(in the rows, 128 means zero)
One turn moves every row onto another: examples first, then more rows asked:
kife: [109 122 138 114 111 127 146  94 107 126 121 124 168 113 130 139 125 135
  98 104  85  99 113 104 146 123 147 138 157 118 161 144]
Dos: [133 139 103 129 116 121 145 121 157 143  96 146 115 153 162 101 130 142
 144 132  98 138 108 144 112 108 114 167 149 118 114 153]
fupun: [132 151 116 110 130 141 113 166 129 133 142 125 142  98  89 103 150 110
 182 123 153 110 114 122  99 128  88 132 135 118 140  92]
fetip: [162 136 120 115 132 134 140 107 154 110 118 130 114 131 131 146 125 111
  86 107  94 124 111 127 140 126 158 140 133 134 109 163]
Mozev: [112 116 118  93 112 127 135  99 110 127 109 120 168 126 136 143 116 144
 120  98  86  97 115 109 142 121 137 158 143 107 161 144]
fik: [135 161 137 122 152 132 107 180 123 103 160 126 105 104  90 119 161 135
 143 110 169 128 118 120 128 135 104 118 132 115 134 109]
nabi: [143 134 116 113 124 142 152 130 144 120 122 138 118 144 128 150 139  96
  90 122  90 140 100 127 143 110 166 142 138 139 122 159]
fozif: [138 149 129 105 136 139 112 160 125 123 145 128 135 100  88 110 148 117
 178 127 155 113 111 121  94 131  82 125 118 114 143  93]
dubil: [142 132 161 130 144 124 135 141 113 117 140 107 136  87 103 109 150 119
 179 115 160 111 120 116 113 146 103  86 119 149 134 101]
leno: [106 117 135 114 112 135 148 107  99 121 118 107 171 124 140 145 129 123
 110 108  92 107 113 113 146 107 155 149 155 118 163 149]
vaz: [147 144 161 128 152 130 144 142 118 105 140 102 124  94  96 113 143 116
 180 114 159 109 118 118 109 147 102  96 114 139 136 108]
duzu: [117 157 141 104 151 119 158 160 118 106 139 131 122 100 103 120 152 128
 180  99 155 115 100  86 129 139 106 104 148 122 166 120]
mola: [104  91 158 146 104 121 120 120 110 155 113 116 158 147 155 114 125 146
 133 116 108 142 135 142 136 102 137 135 116 142 130 139]
furid: [133 159 142 122 153 129 105 183 133 106 165 127 109 101  92 114 155 124
 142  97 171 132 124 117 133 128 113 120 139 128 128 115]
zime: [136 122 119 107 116 122 138 123 149 119 122 151 108 130 134 161 133 115
  85 116 101 138 110 135 141 115 171 141 130 137 111 148]
Paf: [139 160 137 121 153 129 109 178 134 107 159 137 103 100  95 119 166 122
 135 105 171 134 113 109 131 133 109 109 142 119 131 117]
ruf: [147 137 151 130 145 132 137 144 116 116 139 100 124 100  98 116 150 110
 180 106 162 107 119 116 117 152 109  93 115 157 132 105]
guki: [122 132 117 139 113 142 132 121 145 146 103 133 117 161 164 106 149 124
 132 144 108 150 101 148 110  94 120 159 152 129 111 152]
zepe: [123 164 140 114 153 117 159 170 119 102 143 128 112 109  99 116 147 135
 183 102 157 118 108  97 126 138 102 116 138 117 163 120]
fak: [119 100 145 150 113 112 109 114 117 144 111 112 144 139 155 114 123 173
 123 108 110 132 143 150 147 124 134 136 118 137 111 137]
pomi: [138 147 125 111 129 133 109 164 131 134 143 140 136  96  98 101 157 113
 177 129 158 119 112 121  94 125  81 123 132 117 138  94]
semak: [100 120 124 112 105 117 153  96 105 122 108 122 150 117 154 150 132 138
 116 109 105 100 112 118 137 113 153 154 164 106 158 146]
girub: [148 143 115 114 120 134 152 115 153 125 122 157 111 135 123 144 140 108
  82 121  84 131  96 118 140 125 154 134 147 136 121 155]
Rif: [118 160 139 104 150 120 155 163 118 107 142 127 113 113 109 116 149 127
 188  92 160 114 103  90 124 133  99 121 149 130 164 123]
pif: [111  90 155 146 101 105 130 107 125 153 103 128 141 132 153 129 118 145
 129 111 115 135 140 147 132 114 153 125 110 138 118 137]
vab: [105  97 162 146 101 112 116 105 115 160 115 131 157 136 150 107 123 163
 126 113 103 135 135 135 134 116 124 127 122 140 128 132]
nik: [112 129 112 126 106 131 132 101 153 143  95 139 120 138 165 118 139 131
 134 144 114 136 102 150  97  98 124 163 159 113 109 143]
les: [124 136 121 143 109 131 129 109 152 154 105 151 111 153 161  98 148 140
 124 142 104 147 102 142 109 110 108 149 153 130 106 145]

ruf -> Rif
mola -> leno
Paf -> pomi
And these:
fozif -> vaz
les -> vab
pif -> semak
Dos -> fak

One turn moves every row onto another: examples first, then more rows asked:
P: [112 172  82 155  73 140 140 148 130 123 113 161  66 103 122  96 168 207
  84  58  60  91 147 114 115 139 159 130 135  91 172 123 172  87]
V: [ 93 161  98 182 106 109 153 143 168 107 117 157  66 139 127  75 143 156
 133 106  88 112 169 146 134 124 146 135 162  96 177 122 167  72]
J: [124 140 125 142 141 119  83 155 161 111 139 152 126 138 110 147 151 177
 131  89 100  42 135  74 137 150 125 102 105 127 156 100 120  84]
M: [119 150 123 150 148  84  96 150 142 127 145 150 130 136 112 142 146 166
 140 111 110  63 119  78 126 138 123 126 101 146 162 106 135  93]
S: [127 144 124 146 148 105  92 155 160 119 143 151 119 134 114 141 148 169
 138  95  97  48 126  78 141 145 121 111 105 136 151 100 115  77]
E: [132 151 123 140 139 106  91 160 166 112 145 144 117 122 109 146 146 157
 144  98 101  59 133  80 147 153 122 109 104 128 144 105 111  77]
L: [128 162 122 138 131  88  94 160 152 116 149 139 128 118 103 150 143 147
 150 115 118  81 132  82 134 153 126 122  98 132 152 113 131  93]
W: [113 175 110 151  94 128 150 142 162 136 116 177  97 110 112 153 181 187
 104 117  97 107 177 166 128 130 141 113 105 134 241 127 160  96]
Z: [114 177 110 153  96 121 154 142 162 140 117 176  94 109 114 151 180 184
 106 119  96 109 172 167 130 127 139 118 105 138 239 128 157  93]
X: [114 176  81 159  80 128 148 147 129 130 116 161  59 101 126  91 165 201
  90  63  57  94 139 116 119 134 156 138 135  98 168 121 168  81]
A: [ 95 162 100 169  86 129 139 149 176  88 114 151  74 134 116  88 144 154
 130 102  97 116 190 144 132 141 153 121 161  77 176 127 172  81]
B: [ 82 147 100 186 111 121 144 135 159 106 109 168  76 160 130  75 148 182
 117  95  85  91 168 139 121 119 149 128 164  98 192 116 177  80]
Q: [122 153 125 132 121 110  77 159 153 104 142 140 140 127  97 159 147 162
 138 106 123  70 147  76 125 160 133 107  98 119 160 113 141 104]
Y: [115 178 110 150  93 125 152 143 164 137 117 174  95 107 112 153 179 182
 106 119  97 110 177 167 130 131 140 115 105 134 239 129 158  94]
R: [113 142 125 142 137 106  80 149 142 115 138 152 142 146 107 151 151 181
 129 100 115  52 134  73 118 146 130 111 101 133 171 105 145 105]
G: [119 183  81 154  72 129 148 152 135 125 119 155  58  90 122  95 164 190
  96  66  59 105 145 119 123 141 156 138 133  92 162 126 165  80]
N: [117 179  82 150  66 139 139 152 136 118 115 154  64  94 118 100 166 196
  90  62  64 100 154 117 120 146 160 129 134  84 166 126 169  86]
F: [113 174 110 153  98 125 151 141 162 139 116 177  96 112 114 151 180 188
 103 118  95 104 173 166 128 126 140 115 105 138 242 127 160  95]
T: [129 147 125 135 132 121  81 161 168 105 141 146 124 127 105 152 148 165
 137  92 105  53 143  78 142 159 126 100 104 120 149 105 117  84]
U: [ 85 148 103 173  92 141 130 141 169  89 107 161  83 154 119  88 149 179
 115  90  96  95 190 138 121 135 156 113 163  79 191 121 181  89]

M -> L
P -> X
And these:
E -> T
B -> V
F -> Z

One turn moves every row onto another: examples first, then more rows asked:
tol: [115  78 103 119  93 180 134 120 102 129  78  86 117]
Mura: [113 144  99 114  87 154 177  95 128 109 119 112  99]
nek: [122  81 141 122 145 162 164 130 138  89  61 104 118]
pozuz: [ 93 107  99 143 123 138 178 137 133 156 100 117 156]
zaf: [105 113 125 162 123 143 159 141 120 174  98  94 118]
Rez: [138 109 112 118 158 157 183 136 161 125  72 130 115]
lari: [149 116 108 132  85 143 169  97 158 124 121  95  93]
sinu: [118  91  89 109 119 163 147 131  89 111  91 103  83]
Vuvo: [ 81 109 121 126 119 175 198 144 156 130  86 128  90]
Tuz: [100 138 124 133 163 142 173 135 156 114  74 101 109]
pek: [106  77  98 126 101 170 123 126 108 126  84  94 135]
bon: [137 110 132 121 149 135 146 118 130 133 137  81  97]
git: [109 147 118 114 126 172 207 107 153 105  94 105 110]
zef: [131  84 136 124 149 176 162 127 139 111  53 108 126]
deme: [ 95  96 123 150 118 163 139 118 130  90 109 118  75]
Puvev: [116 112 146 152 101 174 173 111 131 165  85  92 135]
Zuv: [105 127  87 137  89 161 169 105 147 142 122 102 149]
Vem: [126 130 130 109  93 173 177 107 172 113  79  84  98]
luse: [138  92  99  98 141 138 161 137 154 151 125  89 120]
gak: [101  93  91 169 146 167 140 115 157 140 104 100 124]
pav: [113 121 129 148  99 177 177  97 123 161  98  91 143]
Gaku: [ 92  80 107 156 123 138 145 130 112 112 109  92 143]
zagum: [110  81  83 124 117 130 152 118 117  87 105  79 104]
gogiv: [113 132 132  97 133 149 144 147 127 148 121 110  92]
Lun: [111  89  76 132 107 182 199  96 145 132 116  96 103]
mav: [130 101 117  85 129 152 183 131 115 142 132 118 109]
sudes: [ 90 107 115 115 138 151 157 147 137  78  76  89  95]
sosu: [142 114 131 114  86 174 161 100 166 110  81  90  99]

Tuz -> Mura
gogiv -> mav
pav -> pek
And these:
Lun -> gak
lari -> zaf
zef -> sosu
Zuv -> Gaku

One turn moves every row onto another: examples first, then more rows asked:
Zadi: [138  84 100  90 160 126 121 128 169 163 151 141 133 115 104 103 135 167]
pade: [ 91 116 108 127 129 158 123 119 168 114 142 128  82 171 107 107 110 141]
votis: [134 138  97  92 131 120 171 147 155 152 100 158 152 133  99  94 147 143]
reb: [134 103 125 150 125 142 161 126 136 151 137 110 137 138 133 110  78 158]
leteb: [138 137  80 134 157 142 152  88 171 131 111 135 125 121 133  82  95  90]
Tage: [126 121 103 131 142 152 142  85 182 120 104 129 120 116 157  81  93 115]
zel: [134 106 111 147 106 168 158 117 134 152 136 117 149 133 134 108  91 145]
kozo: [128 100 117 153 111 149 162 124 140 147 135 128 147 137 136 100  74 151]
tapi: [141 106 117 143 108 154 152 109 142 161 145 131 135 138 154  92  91 153]
murar: [119 122 118 138 111 140 178  96 154 151 134 109 137 149 143  91  87 161]
kabiz: [125 141 101 123 150 164 133 101 177 112 127 116 121 122 148  84 113  92]
Sura: [133 140 110 103 148 115 152 139 153 173 107 155 172 150  90 102 132 126]
Fofu: [129  83  94  96 152 126 108 130 172 156 143 132 150 113  96 112 137 155]
Dulo: [134 120 135 108 183 113 149  85 155 144 106 133 127 151 106  67 147 152]
tilap: [120  94  90  96 153 133 106 127 183 143 136 123 131 112 103 113 154 155]
gife: [135 109 129 102 183 106 147 103 164 137 126 134 134 159  80  80 156 132]
favu: [ 76 106 115 137 128 146 134 132 161 120 149 126  94 174 109  97 117 120]
rivi: [130 131 117 110 128 113 154 148 140 164 123 151 174 142  90 108 137 123]
mobag: [103 107 100 124 125 157 120 137 162 109 140 125  84 173 114  98 113 125]
Rarum: [137 135 105  97 139 119 157 144 175 167  97 146 171 136  91 101 134 127]
lup: [120 137  85 131 155 142 155  83 175 132 111 129 125 139 142  74  94  92]
puf: [ 93 106 100 129 111 153 147 135 143 102 149 157 104 156 103  98 113 128]
rin: [ 79 107  88 127 120 152 141 140 162 117 136 134 102 156 120 108 116 101]
Sopa: [134 106 132 108 186 124 134 101 159 146 105 123 124 156  91  69 154 150]
Kive: [143 132 104 108 152 117 157 147 164 158 108 137 176 123  84  96 141 132]
Pup: [126 102 141 103 188 121 147 113 159 142 116 123 130 161  88  77 156 129]
buse: [103 107  93 117 125 141 131 131 160 104 130 129  86 181 101 107 114 123]
suba: [143  96 101  89 164 124 126 133 170 153 144 132 138 129 105 113 145 177]
zeka: [139  97 111  93 163 126 127 120 169 151 167 145 132 110 118 119 150 142]
tuve: [124 115 132 143 105 138 166 119 131 154 140 124 115 155 140  83  87 144]
Nobuk: [120 108 149 107 166 109 158 105 171 132 115 102 133 142  88  77 153 140]
zoseb: [114 143  90 118 150 141 150  83 156 120 111 134 132 136 129  69  87  91]
tulel: [111 134  85 121 140 149 145 101 176 114  93 134 135 129 144  72  99  97]

favu -> tapi
kozo -> lup
And these:
Sura -> Sopa
Kive -> gife
tilap -> rivi
rin -> tuve
zeka -> votis
murar -> kabiz
reb -> leteb
Rarum -> Pup
zoseb -> pade

